Each path is a new rotation, seen through one point. The rows after it are directions, each followed by how far the rotation turns it, in degrees per step (0 if it stays put).
Each turn is a multiple of 5 degrees from 10 to 175, or 0.
Each row of a path follows its step; steps can be skipped.
Path 1:
step 5: -36	6	-31	-35	-30	4	-24	46	19	-29	-10	33	48	6	36	6	11	15	-16	33	38	-2	10	7	-12	-11	-22	-66	70	-13	-3	-20	-10	-1	35	6	28	-12	-37	14	8	14	-16	-16	7	-2	-3	30	20	-3	-28	8	31	-9	23	13	-17	-8	14	-34	12	-31	22	6	9	-23	8	4	-7	-1
step 8: 19	-4	-10	-27	-47	1	-13	19	-9	52	-30	-8	3	-30	-2	-40	2	3	-4	-23	15	-14	6	2	-1	3	-33	8	16	-35	2	-15	-35	68	-38	-6	14	23	-5	26	60	35	3	-28	15	-23	17	57	-29	7	-19	17	-5	-16	15	5	-10	13	-15	43	-13	28	-3	7	35	4	-3	-21	-4	-11
step 12: 8	28	-3	-30	24	10	-31	24	-9	-8	-15	-10	0	-10	-5	3	16	-18	14	12	15	12	37	-22	40	31	12	24	14	15	-1	33	-22	-6	27	-40	-9	24	44	18	24	25	17	8	-31	18	26	-26	-8	-7	8	-6	36	8	62	-25	-25	40	-33	47	-35	-2	-7	34	43	24	-14	6	14	-22
step 22: -12	39	-8	-38	-4	-23	-20	30	-11	45	-18	-1	-6	-18	22	25	-16	-12	-33	-38	9	17	20	11	23	26	19	12	41	-27	-17	-36	32	-6	11	-42	54	12	-40	-6	-24	-48	-23	38	17	-13	14	2	-7	-12	-18	0	50	-35	10	7	21	2	7	22	7	4	9	8	22	-3	-33	4	-31	30
step 23: -42	-24	1	5	-23	-44	-16	16	-36	-10	-38	29	-26	3	-2	22	-17	10	-13	-7	-5	27	27	-4	-13	-5	-2	-25	9	16	-26	31	-16	11	-4	32	44	-19	-38	22	33	-21	-38	3	-43	24	19	-31	33	28	-7	-21	58	11	-15	26	10	-7	-14	-11	5	-7	-23	23	10	3	22	10	-50	-28
step 24: -15	-14	10	-46	-49	0	-36	1	-1	19	-20	13	37	-17	51	-33	-8	8	-36	23	31	3	43	-39	-21	-10	-3	-29	-11	-22	-14	15	-5	35	-26	3	4	-17	16	28	37	29	-9	-7	-9	-18	9	26	39	-27	-22	15	1	-12	44	-3	-18	-22	33	18	-35	-14	-14	15	34	14	-24	0	-13	-13
step 29: 5	-1	-10	7	43	-15	5	27	-3	57	-45	-4	-13	28	-26	26	9	-1	21	3	38	13	32	-46	12	-15	-9	-23	1	-27	-6	-22	4	7	-8	6	-53	-4	28	18	68	17	12	-1	-49	0	48	16	15	-3	0	1	-19	-9	-19	33	-26	0	-4	1	-14	43	-6	38	-2	19	5	12	-4	34
step 32: -13	-11	37	4	-19	32	-37	12	-11	27	2	34	2	13	11	-26	2	30	-8	22	-5	-13	11	6	18	-21	-5	-45	11	-22	-5	-4	-28	-62	20	2	-12	-10	-12	5	2	-40	23	15	-25	14	5	0	46	-40	-35	-18	46	-46	-22	-5	13	-18	0	-4	-13	36	29	51	12	-41	13	12	17	-35
-1	-6	5	2	-6	10	5	-2	-1	5	-4	-3	1	-2	8	9	4	9	-9	1	2	8	5	-6	4	-1	5	1	-1	2	0	-6	-6	10	-12	-1	7	13	-11	12	-3	0	-6	3	3	-3	-1	0	-5	8	0	0	13	3	6	-4	5	-8	-1	5	1	-2	5	-14	-5	-2	-2	-4	-8	-9 -> 25
14	2	-11	-4	0	-8	-8	2	-7	-2	2	-2	2	-13	2	-3	3	3	-12	4	-2	-1	4	11	3	1	6	14	-1	-3	-3	0	5	-10	6	-1	4	5	-5	2	7	1	-6	-7	5	4	2	-1	0	7	7	2	-4	4	-5	2	7	5	-2	-1	9	0	4	-4	0	4	14	-16	-3	5 -> 130
1	-7	-2	7	-5	-6	4	-3	-2	6	12	-2	-5	-2	1	-8	10	-4	-12	5	1	-19	-1	-3	-14	-2	-5	-1	-6	8	-3	-8	-7	10	2	5	10	-2	4	-5	-6	12	-2	0	0	1	10	4	0	-9	1	-3	2	-5	-5	-5	4	2	-6	-5	4	3	-2	-6	9	-2	-4	-1	0	-1 -> 40
12	-2	-6	-1	-18	1	-3	-2	7	7	1	-8	9	3	-2	-5	-2	1	-6	6	-2	11	-6	7	-6	5	-2	-10	-7	9	-5	5	-3	-5	0	2	5	-7	0	-2	11	-8	1	0	-2	-10	-9	0	-11	-8	-1	-5	-3	6	-3	5	-5	-1	3	9	7	-3	-5	1	-1	-6	-2	4	-4	-6 -> 40
2	3	-10	-1	2	11	-2	4	-1	1	0	-1	-3	7	0	-5	-7	-3	-4	3	-8	-5	13	-3	-4	2	3	-8	-1	4	5	-9	-6	-7	-3	-7	-2	-5	-3	9	-2	10	11	-7	2	16	-11	-3	0	6	-6	9	-1	-12	-1	0	-6	-3	-1	10	2	2	-15	-4	-1	0	3	-2	-4	3 -> 90
16	2	6	-2	0	-3	0	-3	5	9	8	-2	-3	-1	6	1	0	-4	9	10	9	8	-3	-8	-1	0	-1	6	-4	-2	1	-6	5	9	-4	-9	-3	-11	8	2	7	-7	6	2	3	13	7	-2	7	0	-3	2	-2	9	6	-13	-9	1	-5	-6	1	0	-3	-9	-4	2	8	2	-5	1 -> 80
-1	10	4	1	2	-9	6	4	10	-1	-1	-10	-1	7	-2	3	12	-6	-11	6	-1	2	3	-11	-4	-3	-12	2	5	6	-6	-12	3	-5	-8	-3	-1	0	-5	0	5	0	5	5	-1	3	-10	8	0	4	4	2	-1	-3	2	6	4	8	10	0	5	-7	16	4	0	5	4	6	8	5 -> 90
Path 2:
step 3: -29	-25	-34	5	12	-7	53	6	7	-38	-43	-40	13	-18	3	30	1	9	-31	17	-15	-14	29	-31	-57	-4	19	14	-19	-20	-17	-9	-36	-10	5	7	-2	49	-15	17	-3	18	-29	-48	9	-39	-19	18	19	0	-3	17	6	-2	14	23	23	28	-14	-39	37	-6	34	-38	-6	18	16	-36	28	20
step 12: 12	24	22	8	-17	-49	25	-10	25	-10	-8	8	22	-28	-45	-25	0	-13	19	44	-46	6	12	-14	14	-9	55	13	23	16	29	-6	-8	0	-43	35	13	-23	50	-27	12	-36	-4	-21	22	43	-15	-4	-10	25	24	-18	47	16	-23	-18	-20	37	-13	27	27	-9	-18	34	1	24	2	4	36	8
step 15: -24	16	12	-33	15	21	21	-19	29	4	-34	-41	-32	-5	-41	24	13	-30	20	41	13	-20	-20	2	18	16	7	29	28	-10	-1	-23	-22	61	-5	28	22	1	1	8	29	-18	62	-2	-28	-36	-6	41	-38	7	8	21	11	23	0	-46	31	-5	11	6	24	12	-8	-52	6	19	-28	-16	-13	-5
step 22: -5	-21	-29	11	-2	-17	-15	-19	-23	54	15	-25	9	-9	23	19	29	-6	6	23	0	-22	-7	-9	-3	3	-18	-1	0	-10	-18	15	7	14	10	9	47	8	-11	-25	23	-3	5	-11	-35	-45	-24	14	-41	29	-37	51	30	40	-4	-29	-27	-21	-5	-11	49	-24	-58	7	-30	24	31	6	-58	-19
step 24: -5	0	9	-59	19	8	-20	-20	-28	8	4	53	-7	-27	-15	9	41	28	17	17	-3	31	-34	-8	2	-1	36	21	50	-9	-61	-31	52	-5	4	-6	-17	7	6	-33	2	-4	-5	21	13	9	17	2	46	-18	18	-21	13	-20	11	-4	-2	-16	12	60	-17	14	-20	26	-20	-10	10	-4	43	-38
step 25: -11	-36	19	-7	-42	2	22	17	-5	-3	-53	11	-34	-15	28	46	-31	12	2	-33	20	18	13	-6	29	11	-12	23	5	-35	54	18	1	8	-4	-2	7	-20	-26	-28	30	-11	11	-27	23	10	-19	13	-32	-6	7	16	3	10	-8	39	-53	-44	-15	5	-6	7	-28	75	11	-27	21	-31	-7	4
step 26: 48	-14	45	-25	-12	21	43	22	3	-32	-32	-49	4	32	0	-23	-20	-18	-23	13	-27	16	8	-10	-11	-12	24	17	-11	-2	5	13	-37	-16	37	49	-4	43	-13	-3	28	-20	-29	-23	0	-38	28	8	18	23	25	-27	-3	-32	39	33	26	-3	11	-32	6	27	4	-8	-38	36	8	24	-15	0
step 30: -33	-12	2	-14	20	-39	25	0	7	35	4	-21	-1	-30	21	-27	23	-33	-11	-11	9	9	-1	18	12	2	-50	-18	-5	-16	-6	13	24	37	23	19	2	1	51	23	13	-56	8	-56	-4	21	-13	-12	-53	0	-11	44	41	23	20	-15	1	2	2	10	68	24	-7	31	4	-28	15	12	10	24
12	2	-4	8	3	4	0	6	5	3	-12	5	-3	-9	-1	-4	13	5	5	-3	-11	5	17	-1	0	2	-4	-15	2	2	-2	0	-3	2	2	-7	3	5	-2	-5	-3	-4	-10	1	0	0	-1	5	-3	2	-10	9	15	-1	3	-3	2	-5	3	4	-4	2	-1	-6	12	6	-7	0	3	3 -> 40
-9	9	-8	3	0	12	-1	6	7	-1	0	-4	7	-6	8	-3	-4	13	9	2	4	4	0	-1	2	6	3	1	-7	-9	-1	2	-4	6	1	3	0	-9	-13	-2	-9	1	3	4	-5	4	7	3	3	-6	-11	-3	5	-10	2	2	-5	-5	-4	-4	-6	-5	4	14	-4	1	11	0	7	-4 -> 95
-1	7	-8	-2	2	3	2	4	4	-2	5	2	-2	2	-11	3	6	7	-18	-12	-5	-3	-10	12	-1	1	-6	-1	-3	-9	-5	2	-3	-6	5	5	7	-6	4	0	5	-11	2	-2	-6	-3	-7	7	2	1	9	-3	11	2	-5	-5	-6	-9	11	0	-5	-9	4	1	-2	-4	-5	-3	0	-8 -> 45
7	0	11	7	1	-2	-6	-1	0	7	8	3	6	0	-5	0	-5	7	4	1	-2	4	-1	-3	-3	5	5	-5	3	-7	-6	9	-5	12	1	-2	-2	-3	17	2	13	2	-5	1	2	11	-1	2	2	-7	2	-2	-5	10	11	13	-1	-11	5	7	9	-3	6	9	5	-3	1	-2	6	-3 -> 60
-5	2	-4	-5	5	0	4	-13	-2	6	-2	-5	-4	-3	6	-3	-7	-9	-11	3	-1	5	-4	-1	10	-2	-9	3	-4	16	-11	3	1	1	3	-13	-4	-2	0	15	0	-1	-4	0	0	11	6	3	12	-3	1	5	10	-4	-1	5	8	-7	2	5	-8	1	1	3	1	-1	0	7	6	-2 -> 110
Path 3:
step 3: 26	-23	22	-4	2	-21	-8	-3	-45	2	19	-41	36	8	22	-11	17	-32	-9	-16	8	-49	8	24	-31	-17	12	48	-30	5	-4	-27	-29	7	-21	8	11	15	26	26	23	6	-35	-4	0	-17	-23	-40	-8	8	-10	72	-19	14	1	-19	-15	-46	-10	19	20	19	-33	-22	-13	53	12	11	13	-12
step 5: 8	-7	-27	33	-21	4	41	-35	-7	-8	19	-49	-25	20	-5	-13	-5	33	29	-9	5	-18	25	31	1	-38	11	-7	-1	7	7	10	6	17	-10	3	21	22	-6	12	-41	10	7	-23	46	-39	33	-50	-16	-5	12	13	-15	34	4	-23	40	-13	0	-7	-3	-33	2	11	20	33	9	67	35	30
step 12: -3	3	-9	9	0	-12	-2	-35	-28	-12	18	28	30	-13	-29	24	9	-21	15	-30	-14	14	-23	5	17	22	-11	16	-23	8	25	-19	-4	19	-13	-37	20	56	-18	5	-6	39	0	5	-37	-4	-11	8	18	-23	-2	17	-25	54	45	-39	-15	-46	-6	-24	2	-21	-30	41	59	-2	-23	40	-25	-19
step 15: 19	27	-16	15	0	17	-9	-40	-21	19	29	-18	-5	-33	-21	-2	24	-37	8	-3	-9	-67	-10	17	16	-49	-1	-5	-5	-10	-10	29	7	51	-37	-17	13	1	-38	-22	-2	1	12	-1	-14	-47	5	21	14	1	11	3	-25	-36	-16	-13	23	-20	-19	49	2	-2	2	-13	-41	64	-14	11	-29	-17
step 18: -4	-18	-13	-25	-9	34	10	6	-42	25	35	-14	15	23	18	19	9	-18	-12	28	46	-16	9	14	31	-24	-1	32	-9	44	17	-45	16	16	18	-16	54	37	4	15	29	30	-23	-22	-31	40	-19	29	12	-14	3	14	12	-5	-2	-35	1	-16	14	3	1	-8	-5	-20	53	10	5	-25	-50	22
step 20: 37	-15	45	-5	2	-3	-6	-8	-13	-51	59	-18	-16	-10	51	-21	-39	8	-11	2	-1	4	23	8	-30	-1	-10	9	-42	20	20	3	-2	14	-4	22	49	47	-10	44	-7	7	12	40	-34	-9	12	-10	15	-8	-24	2	-40	17	-34	-21	26	-28	6	-35	1	6	-24	35	24	13	-18	17	0	7
step 26: 17	30	12	-48	-11	42	7	-31	-18	16	38	-53	7	17	28	-12	-38	-27	22	-21	-11	-16	17	-35	7	6	-12	33	-37	44	-7	-7	38	16	-22	-6	-25	13	-13	-17	10	20	1	-5	-41	17	1	-3	35	-1	13	-9	14	20	8	2	37	-27	6	23	5	6	-49	30	17	34	-1	-33	32	8
step 29: 26	34	33	-12	21	-19	7	-37	-19	-18	24	19	-2	5	-2	7	52	-27	41	-2	-1	-26	-33	1	-44	-28	-12	-30	-17	33	29	-17	48	13	-9	10	35	2	-30	19	-1	20	-18	-4	-4	11	18	54	-14	26	-57	8	-5	15	28	-9	-57	8	-32	-4	-5	15	6	10	19	20	-3	-2	-14	-5
-6	5	-5	-1	15	-3	2	-3	-1	-6	-7	5	0	5	-6	2	5	5	5	-7	-10	-8	6	1	4	-4	0	-6	-2	9	3	-2	10	-4	-8	12	-10	2	12	-2	2	-3	5	7	-5	2	-3	5	-4	4	0	-8	-3	2	10	-1	-4	1	2	5	8	-4	0	9	7	-9	1	-12	7	-7 -> 145
-1	2	0	6	-3	10	-10	5	-8	4	-16	-1	11	-1	-6	10	6	3	-3	-3	-2	5	-2	0	-3	1	2	2	-1	1	0	-7	-2	6	3	-2	-4	-5	3	-6	1	-4	-11	-3	6	-12	0	-6	-3	-12	-5	5	0	16	4	-2	8	-7	3	-1	4	-10	-11	1	1	0	1	3	13	2 -> 160
-1	10	-6	7	-4	4	-2	-5	6	3	2	-4	-4	-2	-3	-12	7	-3	4	16	9	-3	-9	7	7	-1	-3	-2	-7	1	-8	-1	0	-4	3	-1	0	-5	-4	0	0	-9	-6	2	-2	-9	6	-1	-5	-12	8	-15	-10	1	-2	4	-8	3	1	0	3	5	-9	-2	-3	-10	7	-3	0	-9 -> 45
-1	3	-1	6	-4	-5	0	-4	-10	-1	7	4	-2	2	0	-4	-4	4	-5	-1	-4	1	3	5	4	4	-14	2	6	7	4	-3	-2	3	3	-13	-5	11	-4	8	8	-2	-7	11	-2	-4	-4	-13	5	10	-6	-10	9	1	3	7	10	-5	-2	-4	3	0	-5	-10	4	-10	5	-10	-3	8 -> 175
-4	-2	6	5	7	1	-1	6	-4	4	0	0	-4	-6	7	-14	2	2	-10	-9	-2	-13	0	-9	-10	-1	-1	5	5	4	-14	8	3	7	-4	3	1	-5	3	-4	10	-3	6	2	-6	1	-3	1	0	-2	2	1	4	4	-12	2	7	-10	-13	0	0	5	-7	6	-10	-8	4	6	0	-4 -> 60
-11	1	7	2	-3	-4	2	-2	-1	9	-9	-8	-6	0	2	9	-7	3	6	13	-1	-10	-2	-10	12	-12	9	4	5	5	-12	2	2	0	8	0	0	0	7	4	9	2	1	6	4	-1	4	-4	11	2	-8	-4	-2	4	-2	4	2	1	7	0	7	-5	6	-3	2	3	-13	3	-7	-3 -> 85
Path 4:
step 0: -12	37	-34	-31	19	-52	-2	-45	9	-44	-26	58	2	42	-10	-9	20	-23	-28	-21	-11	-44	-10	-26	-31	18	-10	15	12	-30	13	21	-25	-23	-13	-2	12	-16	5	11	-56	-29	-20	17	-10	-23	-22	40	-23	43	-12	-7	5	-15	25	-29	27	-15	27	-3	35	-21	-27	-12	-19	-10	-29	-11	41	-22
step 3: -1	-17	15	-7	22	36	-20	-45	-29	-39	-14	-7	32	29	15	9	14	-61	-9	-33	-14	-8	-46	-9	-18	31	1	40	-11	-14	51	52	6	-8	-64	-8	-7	-25	18	8	15	-14	12	1	6	-52	-2	-20	47	-17	2	-46	-8	8	-12	14	-13	34	-10	-18	43	15	21	6	11	-32	17	29	13	-19
step 10: 12	46	-10	-5	-28	-13	-29	-62	26	-42	13	40	50	9	25	35	49	-18	11	36	0	-10	12	30	-39	10	6	-10	14	31	-8	-17	-24	30	21	42	-9	-6	26	14	34	-31	-2	34	27	6	-42	10	35	9	5	-6	21	21	-40	-14	27	-26	1	3	38	33	19	-15	-5	14	-12	0	27	19
step 16: 5	36	-40	21	-27	12	7	-9	23	-23	76	14	-2	8	31	-32	51	-17	3	21	3	-11	-37	5	-19	18	56	-4	-53	-36	-29	-3	-69	-3	10	0	-27	-5	32	-20	-42	-32	-11	19	-5	14	5	19	4	26	7	6	25	28	-8	1	31	32	-8	8	14	0	19	23	-31	25	14	-6	24	-22
step 20: 4	-4	1	20	17	12	14	-46	6	0	19	36	-4	-8	36	2	35	54	53	6	13	9	28	68	35	49	-13	17	-42	-29	15	1	-27	27	-1	14	2	-6	8	17	-20	-20	69	5	-11	28	-3	-6	-3	16	34	-26	32	33	9	-49	3	19	22	-20	-12	2	40	21	10	-2	-2	-10	41	13
step 25: 29	-2	12	3	-5	20	8	12	-11	-24	15	51	-29	-15	-12	12	-2	-17	-17	3	51	33	2	-23	-53	-13	-16	-26	20	-10	21	-15	-8	2	28	-12	16	-16	46	10	-47	-19	18	-6	-32	5	-10	-26	57	79	5	-41	16	-29	4	-31	-7	-22	13	9	-1	-8	37	-21	16	-9	-17	40	43	-32
step 26: 41	39	18	23	25	-20	-49	-17	15	8	-7	-32	27	26	18	-8	27	10	10	-8	18	-23	-11	83	-28	25	-12	29	-28	-13	24	-7	-36	-7	7	-24	23	3	-40	-19	-40	-5	12	15	11	-11	-13	-14	39	-24	42	-31	43	-17	-25	6	25	26	-11	-27	23	-17	3	-18	-49	-15	-3	-15	33	-23
step 32: 41	-38	16	-34	33	42	-16	-5	20	1	9	-11	-31	28	15	-31	-5	-6	9	0	-20	-27	-20	48	-14	-19	-26	10	-12	13	11	21	-43	36	21	23	8	-3	15	-21	-18	-16	0	41	-31	-50	2	34	7	12	-15	-42	13	3	3	28	3	51	-26	-25	-4	8	73	-21	-18	56	-3	-19	19	-20
3	7	-5	2	1	3	6	-5	6	6	-3	-18	10	3	1	-1	9	2	0	-1	5	-1	9	2	6	-2	5	5	-4	5	2	4	-3	6	-5	-13	10	-3	8	-4	0	6	1	0	-4	-5	4	4	-2	-3	2	-11	-1	10	2	-1	7	12	-11	-4	-10	13	1	-7	1	3	7	0	3	5 -> 175
-6	6	12	11	-8	-1	4	5	3	-8	-8	-4	-1	4	-10	-4	0	4	-1	-8	-5	-1	-6	6	-1	0	8	-1	6	-9	0	-6	1	1	2	2	2	7	-1	-5	-11	2	-4	2	-6	-5	-5	6	3	3	4	-4	-1	0	-6	2	-7	4	-2	7	-12	-13	-5	-12	-12	-11	-4	-1	-1	9 -> 100
2	0	-10	0	-1	1	5	-3	-7	2	-1	0	-1	-6	6	8	0	2	-15	-4	-3	-4	-1	3	1	13	1	1	-6	1	-3	3	5	5	0	-9	-5	-8	-6	-9	4	-2	-10	12	-10	6	-7	-4	2	-6	-1	5	-2	-1	-5	3	8	6	0	1	13	-12	-9	-6	-1	-6	3	5	14	5 -> 140
-11	-6	1	6	0	-4	5	-1	-11	-1	2	-11	8	-6	-4	-10	-12	6	3	0	4	-2	-1	5	-14	-5	1	1	1	4	2	13	2	9	-8	0	1	10	7	12	9	-1	-2	-2	-2	1	-3	-3	-3	-1	0	2	-2	2	4	8	1	10	5	13	7	-8	4	0	3	0	4	-1	-3	-7 -> 70
1	1	6	13	4	14	-4	0	-2	2	2	5	3	2	8	-2	0	-1	9	1	-10	15	-5	14	-4	-2	-1	8	10	5	3	8	5	2	2	-5	1	-5	2	-3	-3	1	15	-7	1	7	6	2	1	8	-8	1	2	-4	-12	-1	1	3	1	-2	9	1	-8	-9	1	4	1	1	7	-2 -> 65
-9	7	1	-7	-3	-2	-3	-4	3	-9	5	7	1	1	-6	-9	4	-8	4	10	-17	8	5	-5	-5	2	5	7	-11	5	-4	3	6	0	8	8	0	-11	7	4	5	6	1	-2	6	4	-6	0	-1	-13	7	3	-9	7	1	6	-6	1	-5	1	-7	-2	-6	-1	4	-4	4	5	8	2 -> 10
-1	9	-3	0	-16	-10	4	8	-5	-13	1	-9	-9	4	1	-2	2	4	-4	7	-7	0	-1	9	-1	1	-9	1	-6	-7	5	9	0	1	-9	0	1	-3	2	-8	-6	3	6	2	-7	4	6	2	0	4	-2	9	-6	-6	0	-4	3	-3	6	-7	-4	1	3	11	9	9	8	-7	-4	9 -> 95
